One vector is turned by the same rotation once a tick. Each row is the vector after some number of ticks, and that number follows the row.
The counts run from 0 to 274.
[ -8   1 -18  -7 -20 -18  10  25   8  23  16   7   2  20 -35  18 -31   6
  -4  24  31   1  -2 -26   2 -14  18 -21 -13   9  36   7  -6   9  -2 -17
 -20  14 -15 -51  64  21  36  -8  46  -3 -14 -19 -17   8   5  19  21  15
  28  11  18   9   7 -29  19  -2   5  29  20  38  52]  18
[-21 -17  -8 -13 -13 -25  15  26  -3  18 -22  22 -10  24 -31  27 -19  -2
 -21  -7  31  -3  20 -38   1 -21  16   5  -4  20  35   8   8  -1 -11 -29
 -26  28   0 -53  45  26  23 -15  41  11   1 -30  -8  16  11   6  18   1
  33  -6  -2 -15  10 -43   8  16  10   8   3  13  59]  197
[-30  -8 -29  -4 -21  -3 -18   5  32  11 -20   7 -18  25 -43  -9  -9   8
 -30   6  19 -17  10 -23   5 -25  12 -10  -2  36  16  18   2   8  -3 -15
 -19   1  12 -46  49  36  12 -36  52  39 -19 -19 -31  16  16  31  -6   1
  17   2   0   0  19 -19   9   9  31 -10   0  15  40]  116
[ -6  -1 -27   7 -15 -11 -27   0  20  14  22   8 -25  27  -9  16 -16   7
  10  15  30 -20  17 -18   9 -25   8 -12 -34   8  24  21 -12 -11   2 -14
 -25  22  16 -37  79  27  24 -18  32  13  -3 -36 -22  23  27  27   7  -3
   7 -11   9  18  -4 -36   7  20  17  -2  13  30  44]  255
[-48  -6 -31   8  -3 -25 -29 -20  -2   6   9  12 -41  21 -41 -13 -17   5
  -8  13  52  -6   3 -11   6 -27   0 -10  -7  22  15  23   4  13 -10 -13
 -18   1  -9 -45  32  41   0 -18  23  31  -7 -37 -19  25  29  26  20  -5
  18   1   0   2  22 -22  15  20   0  18  15  22  49]  50
[-22  -7 -24   6 -10   0 -17 -10  -1  18  -2  24 -48  20 -14   6 -12  -5
 -17  -8  48 -18  28 -27  -9 -15  -5  -5 -16  27  27  30  -5  -8  -7 -18
 -11  17  27 -48  46  43  11 -19  19  24  -8 -31 -12  23  35  34 -10   0
  -5 -13 -14   6  14 -39   2  28  21 -18  13   7  43]  181
[-34 -11 -23  -9 -31 -12 -13  18  26   2 -14  18 -14  29 -40   7 -16   2
 -12  19  16 -15   9 -26   8 -25  30 -14  -1  16  24  13   4   7   3 -14
 -26   8  -1 -36  63  21  15 -23  42  26 -14 -42 -20   5   8  24  22   8
  27   0  10  11  12 -22  17   3   8   1   7  26  60]  126
[ -3 -14 -12  -1   4 -33  14  17  -7  25  -3   9   0  20 -28  28 -24   7
 -20  -7  45   3  16 -34  -4 -18   2  -1 -15  22  32   7   4   1 -19 -25
 -26  32  -7 -64  38  37  24  -9  39   5   9 -12 -18  28  12   1   9  -4
  31   1   1 -26   3 -49   2  21  16  21   4  11  45]  82
[-16 -14 -34  16  11 -18 -23  -5  -4   7  19   8  -7   8 -39   3 -30  14
 -13  16  60  -3   3 -16 -13 -11  -1 -35  -9  22  30  28  -6  18 -18  -2
 -28   1 -16 -59  29  55  -1   3  21  23  -4 -22 -29  17  15  14   6   1
  21  27   8 -13  13 -34  12  17   4  20  22  13  42]  159
[-32   4 -29   3 -34  -6 -20  -6  19  11  16  15 -39  26 -31  -2 -16   1
  -1  28  36 -15   6 -22   5 -25  17 -16 -12  14  14  18   0   2  11 -11
 -10  10   3 -38  64  22  17 -24  26  18 -19 -39 -15   9  27  44  13  11
   2  -7   9  30  10 -20  12   6   6   7  19  28  51]  245
[-22 -18 -16  -5  -5 -11 -10  12   7  12 -23  23 -24  24 -20  17 -12  -2
 -23 -16  30 -15  32 -32  -1 -19   4   0 -12  24  31  22   0  -7 -12 -23
 -27  23  21 -48  46  38  15 -20  36  29   2 -35 -11  22  21  12   1  -5
  20 -11 -10 -13   9 -43   2  29  24 -18   1   7  51]  189
[  9   1 -31  12 -12 -14  -1  -2   3  29  32  -8  -7  16 -23  13 -33  18
  -5  21  50   5  -8 -11 -13 -11  13 -29 -21  20  34  17 -13  11  -1 -11
  -8   6 -13 -56  64  31  30  -5  33  -4 -21  -3 -30  11  20  27  -4  13
   5  12  17  21   7 -31  20  -4  14  24  26  31  34]  28
[-11 -15 -20   5 -18 -20  24   9 -10  26  -4  11  -3  14 -43  19 -27   8
 -36   6  62   8   1 -38 -23 -10  18 -16  10  33  30   9   9  16 -10 -17
  -5  14 -16 -69  33  35  13  -7  25   5 -14   1 -20   6  10  22  -4  15
   9  13   1  -6  16 -34  11  -3   9  20  17  -1  46]  94
[-27  -9 -17   1 -12 -21  -8  -8  -2  21 -12  17 -40  25 -18  12  -8   1
 -17 -14  40 -13  24 -26   7 -26   0  14 -17  28  23  20   0 -13 -13 -26
 -12  23  23 -47  48  36  17 -27  31  23  -1 -25 -15  34  35  22  -2 -10
   9 -20 -14  -1  11 -39   5  30  22  -8   2  10  46]  185
[  1  -7 -11  -5   7 -18   5  20  -2  27   5  14  -8  18 -18  26 -25   2
 -13  -7  41  -4  25 -34  -7 -15 -10  -7 -27  14  34  15  -3  -5 -15 -25
 -28  33   4 -61  41  40  28  -9  41   4  10 -19 -11  28  15   7   3  -3
  25  -2  -1 -22   2 -53  -3  31  19  12   8  17  43]  79
[-16  -3 -21  -3 -32 -20  -2  12  15  14  12  10 -14  29 -26  20 -23   4
   3  22  27  -8   5 -23   8 -25  30 -11 -15   8  27   9  -3  -3   8 -18
 -18  18  -5 -39  79  13  29 -16  35   3 -13 -35 -16   9  18  25  23  10
  18  -8  16  24   2 -29  20  -1   3  15  17  35  56]  133
[ 14 -15 -31  15  -4 -30 -14  -4   9  16  20 -11   3  20 -11  29 -26  24
  -2  10  40   0   4  -8  -1 -20  22 -17 -29  19  32  18 -11   0  -5 -12
 -28  17  -4 -49  76  28  21  -6  32   4  -5 -12 -40  22  20   8  -1  -4
  14   2  16   8  -7 -42  20   4  20  13  12  25  37]  145
[ -1 -11 -26   5   5 -15 -25  11  13   6  16  10  -2  19 -16  27 -23   9
   4   9  31 -16  21 -19   2 -18   4 -22 -32   7  34  23 -12  -5 -11  -9
 -41  22   7 -45  63  39  16  -3  34  16  10 -36 -27  23  16   5  11  -8
  26  10  11  -8  -5 -45   6  25  16   4  12  25  46]  263
[  8  -6 -32  13  14 -19 -21   0   7  18  31  -8  -1  14 -21  10 -31  17
  -1  13  48  -2   5  -9  -7 -14  -7 -32 -33  15  32  23 -16   8 -14  -8
 -31  11  -7 -56  50  47  21  -3  37   9  -1 -13 -33  26  18  12  -2  -3
  20  17  13  -7   2 -40  11  19  18  23  19  28  32]  151
[ -7  -4 -19 -11 -19  -6   3  36  17  15   5  14   5  21 -35  19 -30   2
  -8  20  19  -7   8 -29  -2 -10  18 -28 -12   9  39  12  -6   9  -5 -14
 -30  13  -6 -49  61  27  31  -7  50   7 -13 -29 -14   2   0  17  19  15
  34  15  16   1   7 -32  14   5  10  14  16  33  55]  15
[-15   2 -15 -16 -19  -2  -4  29  28  22  -7  13  -9  26 -30   7 -16   0
 -12   5  10 -17  19 -31   8 -20   2  -9 -20  14  29  13  -8  -4  -6 -22
 -26  18  16 -44  62  30  35 -27  63  18  -6 -24 -17  18  10  24   7   3
  29   1   4  -2   9 -29   3  19  27  -2   2  30  45]  6
[  3  -7 -41  18   6  -7 -28 -14  11  17  24 -10 -16  13 -25  -4 -27  19
 -12  15  49  -5  -1  -4 -15 -10  -1 -35 -22  28  28  30 -15  16  -8  -3
 -18  -3  -3 -58  51  48  15  -8  33  19 -18  -6 -39  18  23  27 -15   4
   5  15  10   9  12 -30  14   9  24   8  23  24  26]  36
[-33 -11 -21   8 -20 -24 -12 -15  -8  11   4  22 -46  24 -18  16 -16  -2
  -4   5  52 -10  14 -24   2 -26  17   3 -10  18  22  21   5  -7   1 -21
 -12  23   5 -40  57  24   8 -14   8  15  -5 -44  -8  19  36  28  19   0
   2 -22  -3  18   7 -36  13  17  -1   3  15  15  59]  61
[-34   0 -31   2 -33   3 -26   0  23   4  11  18 -36  23 -36  -5 -17  -1
  -7  31  34 -18   7 -23  -2 -20  18 -26  -5  16  18  22   0   8  11  -8
 -15   3   3 -39  58  26   9 -22  25  26 -21 -40 -16   1  22  44  12  15
   3  -1  10  26  15 -22  11   6   5   2  20  23  52]  243
[  7 -16 -39  20  -7 -22 -12 -14   7  18  18 -13  -4  17 -24  12 -26  27
 -16  13  51   4  -8  -4 -12 -15  21 -26 -16  33  30  22 -11  13  -6  -7
 -14   1  -9 -55  63  36  13  -7  27  11 -22   0 -45  14  20  19 -12   5
   3  11  12  14   7 -30  24  -4  21  11  19  19  31]  32
[ -2  -5 -40  16   8  -9 -29 -15  10  20  25 -11 -18  13 -26  -9 -24  18
 -10  14  51  -3  -1  -2 -11 -13  -6 -32 -25  28  25  29 -16  16  -9  -5
 -16  -3  -4 -57  47  49  16 -10  34  19 -15  -6 -38  23  25  27 -14   0
   6  14   9   7  13 -28  12  12  23  12  22  26  24]  37
[-38  -8 -32   4 -32  -3 -24  -1  23  -1   0  16 -28  24 -43  -5 -15   4
 -15  28  34 -15   3 -23  -3 -22  25 -26   2  22  16  20   5  13   9  -7
 -15   0  -2 -41  54  29   2 -22  25  31 -21 -38 -21   0  17  39  11  14
   8   2   9  21  16 -17  15   0   5  -1  16  19  54]  241
[  8 -10 -30   5  -6   0  -4   8  21  26   1 -11  -1  15 -34   1 -24  18
 -35   6  41   0   4 -21 -24  -9   5 -30 -11  38  25  19  -3  18  -4 -13
 -13   5  -4 -67  44  44  22 -20  46  16 -21  11 -38  10  13  28 -26  12
   6  13   7  -3  13 -32   7  -1  35   5  12  12  24]  221
[ -8  -7  -7 -14 -15  -6  21  36  -2  23  -5  25  -9  19 -30  26 -29  -8
 -20   5  35  -2  18 -42 -15  -8   7 -14  -6  13  40   9   3   3  -3 -24
 -20  28  -5 -58  45  27  33  -5  39  -2  -7 -25   0   5   7  18  14  19
  26   1   4  -7   8 -46   3  11   8  11  17  19  57]  202
[-26 -17 -28  15 -16 -11 -16 -21  -6  11  -8  20 -44  19 -19  12 -12   2
 -22  -7  55 -13  22 -26 -11 -19  12  -3  -3  35  25  30   0  -5  -8 -15
  -8  12  18 -47  47  40   1 -15   7  27 -11 -29 -19  19  36  29  -9  -1
  -9 -11 -12  11  13 -36  11  19  17 -17  13  -3  46]  178
[ -9 -14 -33  18  12 -37 -17 -11  -2  13  20  -8   0  15 -33  10 -28  23
  -9   9  56   5  -3  -8  -1 -22   3 -20 -19  25  26  18  -6  13 -19  -9
 -28   8 -17 -58  42  46   7  -5  31  16   0 -10 -39  28  16   5   6 -10
  24  18  10 -14   7 -34  15  15  10  28  14  19  36]  155
[-25 -20 -23  10 -21 -23 -13 -11  -6   5  -3  24 -40  24 -13  26 -15   1
  -6   1  50 -11  22 -26  -2 -23  25   0  -8  20  26  23   4  -9   0 -19
 -16  25   9 -41  61  23   6 -12   6  15  -4 -45 -10  16  33  21  12   0
   1 -21  -3  15   3 -43  14  17   4  -9  13   7  57]  63
[-23   0 -20 -10 -31  -4 -10  21  21  11  10  20 -19  26 -31  10 -21  -3
   1  25  21 -15   9 -28   5 -18  19 -23 -13   5  28  15  -3   3   9 -15
 -23  14  -1 -39  68  18  26 -16  39  11 -15 -43  -9   3  13  31  23  16
  21  -1  15  20   7 -26  12   4   5   7  17  35  59]  130
[-28  -2 -28   6 -36 -17 -18 -12  17  11  13  10 -37  28 -27   6 -13   5
   1  24  37 -14   5 -21  10 -30  24  -7 -13  17  16  17   0  -3   9 -15
 -12  13   5 -35  74  18  15 -25  25  16 -14 -36 -20  13  30  37  13   5
   1 -14   7  29   6 -22  17   4   5   5  15  26  53]  247
[-32  -2 -29  15 -15 -13 -11 -25 -16  20  14  21 -50  14 -26   0 -19  -1
 -12   7  68  -8   8 -25  -8 -17   1  -9  -4  28  23  26  -2   1  -7 -15
   1   9   6 -50  36  40   6 -13   5  16 -13 -24 -11  21  38  38   0   5
 -10  -5  -9  16  21 -30  10  19   4   8  23   9  45]  173
